One turn moves each row of this set onto another row. After a few examples, where does it send each row asked below?
k807: [ 8.5 -7.2 -5.7 -0.9 -0.4  7.3  0.4  2.2 -1.2 36.2 20.3 -9.6]
k514: [ 18.6   9.6 -29.6  -6.5   7.7  -9.7 -20.1  11.4  -0.7 -19.0  -1.7   4.2]
k453: [  5.5  25.0  -2.6   7.9  -0.5 -25.7   9.9  -1.6 -12.0   0.6  -8.7 -11.1]
k721: [ 31.9 -13.3   0.1  -0.6 -19.6  -7.5 -18.7   3.3   1.3   7.4   4.8  -8.5]
k305: [  4.8   8.7  -6.2 -25.6   4.3 -21.7   9.1   8.0  33.2 -10.6  -0.7 -10.2]
k222: [-17.8   4.8 -14.8  11.2 -15.6  14.1  24.1  16.6 -14.1  -7.2  -2.4 -11.9]
k471: [  4.0   5.6   9.6 -32.3 -18.4  17.6 -11.6  -1.3 -20.3   3.5  -0.4 -17.2]
k190: [-17.9  13.3 -10.6 -22.7  22.7   3.4  15.1 -20.8  -5.0  -0.8  10.5  -3.5]
k965: [-38.0  -5.9  -6.7 -13.3  -9.2  11.5  -4.1  14.8  -5.6 -11.5  12.6   2.2]
k240: [ 19.0  11.8  -3.4  -9.4   0.4  -9.0 -21.5 -18.7   6.1 -11.4 -21.5  -5.4]
k566: [-30.0  -8.5 -22.6  10.4  -5.4  10.8  14.6  -3.7  -9.4 -13.7  -2.6   5.9]
k881: [ 22.5  -6.4   2.8  -6.7 -24.8  -1.7 -19.2  -0.4 -13.0  16.8   0.6 -11.9]
k24: [-23.3  -9.5 -20.9 -20.9   3.2   0.2 -17.0  26.0  -2.2  -9.7   6.8   0.8]
k106: [ 19.3 -20.4   8.8 -25.3 -27.5   9.2 -13.8  -4.7  -3.3   2.2  -2.8  -1.2]
k555: [-32.7  -9.4  13.5  -9.1   5.7  -5.0  -5.7  -9.4   8.8  -8.8   1.6   8.5]
k316: [ -0.2  11.2  -1.4 -12.3   3.7 -15.8  15.9  16.0  31.2   2.4  -5.7 -19.0]
k128: [-26.9  -5.5 -26.9  -8.5  15.1  -2.7  15.4 -18.7  -5.4 -10.4   2.7   1.7]
k538: [ -6.4  -6.8 -11.8  -6.3  17.3   9.5   8.6 -10.9  14.6  25.2  20.4   2.7]
k520: [ 16.9   8.1   7.3  -7.7  -6.5  15.9  28.8 -15.8   0.2  14.9   1.2 -16.3]
k296: [-20.0   9.5 -19.1 -24.3   8.1   5.8  19.6  -9.2   6.1  -0.3  20.5  13.4]
k284: [-30.6 -14.6 -20.5  -9.4 -13.9  11.0   0.4  20.5  -9.7  -4.0  13.0  -8.0]
k656: [ 14.9  11.7 -37.0   6.0   2.3  -3.5  -1.6   5.5  -4.5 -19.1  -7.8   9.4]
k624: [  6.5 -21.4   6.5   0.7  -9.3  30.7  -8.3 -11.3  -8.7 -11.2   5.3 -18.5]
k783: [ 18.5  23.3 -10.7 -20.9  -2.9   0.4  30.2 -13.5   5.6 -14.5  -3.8  -3.5]
k244: [ 15.6  25.6 -10.3 -16.5  -6.6 -15.8  30.9   3.2  -1.7  -4.7   2.1  -1.8]
k350: [-34.4 -15.9  -7.5   9.4  -9.1   0.4   9.2   7.5  -0.6  -7.8   3.6  12.2]
k405: [  2.7  17.8   1.9 -15.6   2.8 -29.0  22.1  -2.3  18.8  -5.6   2.6  -5.4]
k816: [-17.5   1.3 -14.3   0.2  -8.8  -5.8  12.6   4.3   4.8 -29.4 -27.6  -8.8]
k52: [ -6.9   4.1 -24.7 -23.3   5.2  -2.0 -20.1  20.2  -1.8 -16.6  11.1  11.5]
k340: [-23.8 -16.9 -12.1  13.2 -18.7  -3.7   5.2 -14.4   9.9   6.6 -15.7  -3.1]
k764: [-13.5  -8.5   3.3  10.3  -6.2  23.2  -5.2  -1.6 -13.7  -6.7  -5.7 -30.5]
k394: [ 30.0   4.7  -6.2  -7.3 -10.5 -19.4  -9.8  -6.7  15.0 -19.1 -11.4   0.4]
k18: [ 23.7  25.8 -15.1  -9.2  -7.9   0.6   3.2 -16.4  11.6  -9.1 -20.6  -8.0]
k923: [  9.8 -24.4  -3.2   2.1 -15.9 -10.2 -19.5  -9.3   4.1  -6.3 -16.6  12.1]
k518: [ 15.3 -18.4   1.4 -37.4 -11.0  -1.5  -5.1 -14.5  -3.7 -25.7   3.0  -7.5]
k104: [ -5.9 -25.1 -11.7  -3.3  10.7  12.0  10.3 -20.5  14.3  14.1  10.3   9.8]
k949: [ -1.8 -14.7  -6.5 -15.2 -10.5  14.2   5.8  14.8  12.6  -7.8 -11.1 -40.8]
k97: [ 12.6 -11.5  -7.5 -23.6 -13.5  24.4  14.4   5.8   7.5 -15.9  -9.7 -31.1]
k107: [  0.4  18.0  -8.5 -24.6   1.6 -16.1  22.4   1.7  28.3  -2.3   8.8   1.3]
k36: [  3.7 -15.0 -10.2 -15.8   1.9   9.4 -18.4 -16.1 -17.8  -8.9   7.2  21.7]
k623: [ 13.8   7.0  -0.1 -41.1   1.7   3.6  23.5 -12.9   4.1  -2.9  12.0   4.9]
k389: [-24.0  -1.9 -24.1 -16.4   0.8  11.8  -6.4  22.2  -7.8  -3.2  21.9  -0.2]
k551: [  0.9  -5.0   0.4 -11.6  -6.2 -13.5  10.1  16.5  28.6  -8.7 -12.3 -30.0]
k776: [ 20.2 -14.5  -2.1   6.5 -14.2  -1.2 -13.9   6.7   3.2  23.5   5.7 -19.1]
k782: [ 23.6  -7.8  -0.5  -6.5  -1.3   2.7 -13.8   9.4  -4.4  26.1  16.4 -10.7]
k607: [ 20.3 -26.8   2.8  -8.9 -18.5  13.0 -12.0 -20.8  -3.8  -4.7  -6.7  -2.0]
k396: [  8.6  31.8 -13.1   1.2  -7.1  12.8  20.1  -1.2 -10.2  -6.0  16.3   2.4]
k582: [ -7.1 -22.3  -6.5   6.0 -24.9  19.1   2.4   6.4 -12.9   3.4   0.7 -27.7]

k316 -> k782
k807 -> k52
k949 -> k538
Now these:
k104 -> k656
k776 -> k389
k190 -> k240
k607 -> k566
k222 -> k623
k520 -> k36
k471 -> k555
k881 -> k965
k721 -> k284
k396 -> k518
k106 -> k350
k128 -> k18
k394 -> k582

One turn moves each row of this set onto another row. After a few examples, where does it send each row asked below?
k437: [  8.8   9.9   3.4   8.8  -0.7  -9.1  16.3   1.3  -1.8   5.3   1.7 -14.4
  -1.0  45.4 -22.1 -12.5   1.8  17.8]
k261: [ -4.9   2.8 -12.7 -11.2  -0.2 -23.7  15.3  17.1 -27.9 -14.3 -16.0   8.4
   0.9  12.3 -20.2   1.1  27.1   5.0]
k575: [ 15.2  24.6 -12.6  12.8 -13.7 -13.6   0.6   5.2  -9.2 -18.5 -22.2 -14.9
   1.0  10.9 -17.3 -17.1  11.0  15.8]
k239: [-31.7 -11.2  -0.8  -3.7  -1.4  -5.1  -0.3 -14.1 -19.2 -12.0   8.2  18.5
  14.9 -27.5   7.4   1.3  10.2  -0.9]
k512: [ -3.9 -17.7  13.9  -6.0  11.2 -12.1  -5.0 -16.3  -4.6   3.1  33.7 -10.2
  -9.6   8.7  14.2  15.4 -12.1  -1.5]
k774: [  2.8 -25.8  16.5  -7.8  22.3 -10.0  -5.5 -21.9  -0.1   1.6  26.3  12.5
  -2.1   0.5  13.0  13.0  -1.2  -0.6]
k929: [ 17.6  11.2   6.0   9.6   1.0  -0.3  12.7   2.1  10.0 -11.4   1.5 -18.7
  -7.1  40.4 -16.2 -10.4  -1.3  18.4]
k548: [-10.5  -6.8  -0.7 -20.0  -3.6  -2.5  12.2 -11.1 -25.8 -20.1  12.8   5.4
  15.6 -28.1   7.9  11.6  -0.1  -4.2]
k334: [ 11.4  12.3 -27.7   4.2 -22.7  21.0  -5.3   6.5  -8.5  -4.9  -2.6  12.4
   9.2 -25.9  -4.2  -7.0  -4.5   1.6]
k884: [ 23.6  -7.3  -0.3  17.6   6.3  12.3 -17.8 -14.2  19.7  18.9  18.6  10.8
  -4.7   9.8   3.1  -6.2 -12.0   7.9]
k134: [  2.8  -9.8  10.0 -14.4  16.0 -11.3  20.3  11.9  -3.4 -25.5   6.6  -3.7
 -12.8  33.3  -9.2  10.2  14.0   7.8]
k868: [  7.4  20.5 -16.3  12.4 -13.0 -18.5   3.6   8.4 -16.6   0.0 -20.5  -7.2
   3.3  19.5 -24.0 -16.7  13.8  13.8]
k499: [-11.7   9.1 -18.3  18.8 -19.2  19.2  -9.4  -6.5  -2.5   0.7  -1.9  18.6
  16.2 -23.3  -3.6 -18.2   0.5   6.9]
k113: [ -5.8  -4.5  -4.8  25.7  -3.5  19.7 -17.0  -7.0  19.0  18.9  19.6  10.6
  -5.6  11.6   0.8 -12.4 -10.5   8.7]
k175: [ 20.3   9.2 -18.4  13.9 -11.6  15.0 -11.9 -11.1   0.5   2.4  -5.4  20.5
  15.8 -25.6  -3.4 -14.9  -1.4   6.9]
k552: [ -0.8  -9.8  -2.2 -11.5   3.6  -7.1   1.1 -18.9 -19.1 -14.6   2.4  22.5
  19.4 -34.4   6.6   4.5   9.6  -1.2]
k833: [ -4.2  -7.9   7.4 -14.6  11.9 -13.9  27.4  10.1 -13.0  -9.5   5.6   0.9
  -3.0  38.0 -18.1   5.6  14.7   8.3]
k78: [ 17.7   1.6 -12.6  18.5  -7.2  11.6 -22.9   1.3  12.4  18.2  18.7  -2.9
 -15.8  10.2   2.4  -3.2 -16.8   3.6]
k834: [-25.3 -25.0  13.4   2.9  14.5  -3.9  -7.6 -14.7   2.0   5.8  29.8  10.6
  -6.6   7.1  12.1   7.9  -0.7   0.3]
k717: [  0.0   3.9  -8.9 -10.3   1.4 -24.5   8.1  14.8 -22.2 -32.4 -18.1   0.5
  -4.9   3.3 -10.6   3.8  26.4   4.8]

k717 -> k134
k175 -> k552
k834 -> k113
Now these:
k833 -> k437
k548 -> k512

One turn moves each row of this set onto another row. After a few examples, where does it send each row asked below?
k793: [ -5.7 -26.9 -30.2  -0.2 -15.4  37.6   6.7 -18.2  14.7 -10.6   6.3 -15.0
  -1.4  -3.7  -3.1   3.3  -2.6  34.7 -39.8]
k971: [  2.3  11.1 -18.3  -1.3   9.5  19.7   6.9 -22.7   0.7 -29.3  -2.2  11.2
 -23.9 -19.9   4.7   7.9 -11.6  -5.1 -37.0]
k250: [  5.6  -4.4  -0.7 -19.5   2.6  -2.3 -25.7  -9.9  10.8 -21.0  27.0   5.9
  -6.6  19.0 -20.7 -24.0  -6.7  14.8 -23.2]
k120: [ -2.4 -17.1 -20.0 -12.5  -6.4  36.2   0.0 -14.4  18.8 -10.6  -3.7 -18.9
  -6.5  -8.1  -6.4   7.4  -7.8  24.7 -42.9]
k242: [  6.1 -14.5 -10.5   9.9 -24.5   0.0  41.9 -22.5   3.5 -35.0   5.9  -6.7
   3.3 -15.2  -8.3   4.3  22.9   5.6 -34.7]
k942: [-11.1 -12.6  -8.8  12.4  -6.3  25.6  11.9  19.2  14.8 -45.7  16.4  19.3
 -19.6   7.8  -9.4 -24.7  -4.1  -3.6  -7.8]
k23: [-34.3  -0.5   9.6  13.7 -37.8  -9.4   1.4  16.1   5.5  -0.8  18.8   1.8
   6.9 -12.0  -9.8  -3.2   1.6  26.8 -18.2]
k765: [ 17.8 -25.1  -4.0 -16.1  -4.8  24.8  14.4 -16.3  13.3 -44.8  27.9  24.4
  -1.6 -14.9  -9.3   2.3   1.9   6.9 -14.0]
k324: [-29.9 -17.2 -10.1  15.9 -19.3   6.8  29.4 -14.2  10.6 -31.7  19.0  13.6
   2.3  16.3  -0.5 -15.3  -3.2 -17.0 -33.1]
k846: [ -3.9 -12.3 -23.7  -5.9 -16.8  33.0   2.1  -8.2  18.7 -21.7  -7.4 -21.3
  -5.7 -20.8 -16.4   3.6   3.0  36.6 -34.7]
k233: [  6.5 -20.0 -22.5   4.4  -5.4  37.0  19.1   6.2  11.2 -45.7  25.9  29.0
   1.7  -8.0  -0.9  -8.0   3.1  18.3 -14.9]
k293: [ -7.7 -22.4 -14.6 -21.9 -11.7  36.6   0.9 -23.5  19.3 -17.5   6.0  -7.1
   1.4 -13.4 -16.6  11.5  -4.7  30.7 -35.4]
k332: [-33.6  -3.4  -4.3  25.5 -16.8   1.0 -11.3   4.7  -7.2   7.2  25.8   6.2
 -17.6 -11.4   1.9  -8.9  -9.0  31.5 -12.9]
k61: [ -8.9  16.3 -11.5   6.0 -17.0 -15.2  -9.9 -17.1  -8.5 -20.4   6.9  -3.9
 -20.8   6.1 -33.4 -15.8  12.4  34.2 -24.9]
k663: [  0.4 -17.1 -23.5  17.2 -12.5  12.0  38.7 -16.1   5.4 -24.3  10.6  -2.0
   8.2   0.9  13.3  -2.3   8.8  -2.7 -46.8]
k694: [-19.6   5.6 -16.9  30.0 -18.4   6.8  16.3 -11.6  -5.5 -39.1   1.1   7.9
 -41.7  -7.6 -15.7 -12.4   3.1   4.2 -13.9]
k283: [-11.1 -16.6 -29.1  -6.6 -19.0  42.5   2.3  -8.5  19.1 -21.1   2.7  -4.2
   4.0 -11.6 -12.7   4.8  -2.5  40.1 -33.6]
k534: [-16.0 -19.4   9.9   9.2  -6.7   3.2 -14.1  21.4   9.9   5.0  31.4  -3.2
  -5.6  -3.7   6.8 -17.4 -12.9  14.8 -13.8]
k42: [-14.9  -2.7 -11.0  15.2  -3.4   3.1   5.4 -32.6   0.3 -30.9   9.6   5.3
 -38.2  -2.3  -2.6 -10.9 -13.5 -18.5 -24.7]
k383: [ -3.9   3.8 -11.6   0.2  -6.9   6.4 -13.6  15.9   4.3 -28.0  18.9   8.8
  -8.4  16.8 -30.1 -29.1   8.9  37.8 -14.0]
k818: [-22.3  -6.9  11.1   7.2 -20.3 -13.8 -19.8 -18.4  -1.9   2.4  29.5  -0.1
 -18.7 -22.7  -5.8  -1.6 -11.5  20.7 -11.3]
k434: [ 10.0 -29.0 -14.1   9.1 -10.5  -0.8   5.1  11.5  -7.8  -6.4  37.3  21.1
  11.3  -6.9  12.0  -4.6  13.2  -8.1 -26.2]
k878: [ 10.1 -25.9  -4.6   6.3 -19.0  -9.8  11.2  11.4 -10.3 -19.0  32.3  15.2
   8.7 -26.3 -10.7  -2.9  30.1   4.6 -13.8]
k105: [-33.6  -9.2  15.5  -0.6 -20.7 -11.9  -7.0  -2.4  10.3   7.2  27.2  -0.4
  10.4  -8.0   0.9  -2.8 -12.9   6.0 -28.0]
k271: [ -6.0 -14.3  18.6   4.2 -27.9  -8.7 -14.0  16.8  10.2  -7.1  26.3  -7.3
 -10.6 -19.5 -12.0  -9.4  -0.5  23.5  -1.9]
k237: [ -1.6   0.6  -7.6   3.8  -7.5 -15.8   3.9  -3.7 -15.7  -0.4  11.6  11.6
  -0.9 -20.7   4.9  11.3  10.0 -18.8 -40.9]
k749: [  4.0 -15.8   8.9  -8.2 -13.1   9.4   3.3  -5.5  19.0 -49.4  18.7  13.4
 -22.9  -2.4 -18.4 -13.9  -6.7 -14.8  -4.8]
k263: [  4.3  -4.7  -4.5  -6.9  -1.5  -2.3 -12.2  -3.6 -16.4 -17.0  26.5  33.8
 -12.8 -34.6 -10.8   9.7   9.1   0.4 -13.3]
k796: [-19.7 -12.1   1.4  10.6 -40.2  -4.9  32.6 -17.5   9.1 -43.9  12.4  10.8
  -4.3   1.7 -22.6  -6.1  11.7  -5.4 -19.5]
k646: [ -2.7 -27.3 -19.7  -8.2 -18.9  28.1   6.7 -26.4  15.2 -18.1   4.9 -20.4
  -2.9 -17.5 -17.8   6.4   5.8  37.4 -33.3]
k74: [-21.0  -2.9 -17.4   8.7 -13.7  -2.9   3.8   0.5   3.5 -13.9  22.3   3.9
  15.3  32.4 -15.9 -28.3   9.2  26.3 -37.2]
k366: [-10.5   8.2 -20.0  20.3 -16.8 -12.2   9.5  14.2 -16.7 -12.4   6.4  11.4
   1.9 -30.6  -2.6   1.3  22.8  -0.4 -33.6]
k962: [ -2.5  18.8 -24.2  11.9  -3.1  20.2  13.6  -6.8  -2.0 -41.3  -8.4  11.2
 -25.4 -30.2  -8.4   3.9   4.9  14.7 -26.5]
k217: [-15.3   9.9 -20.2   6.8   4.7  -6.3 -16.7 -20.8  -4.7  -7.2  15.4  -1.8
 -13.9  21.4  -9.2 -24.3  -5.8  17.7 -39.8]
k419: [ -4.8  -5.3   2.1 -12.2 -25.3 -20.6  -1.8 -22.3   6.8 -20.7  22.5  -1.6
   9.8  19.2 -31.0 -15.3  12.2  20.2 -31.1]
k35: [ -4.8   0.1 -26.2  12.1  -1.5  10.3 -12.1  15.1 -15.7 -15.7  26.6  38.5
  -6.9 -25.5   4.3  -2.1   4.8   6.1 -17.1]

k271 -> k23
k646 -> k846
Now these:
k796 -> k694
k366 -> k35
k242 -> k962
k383 -> k74

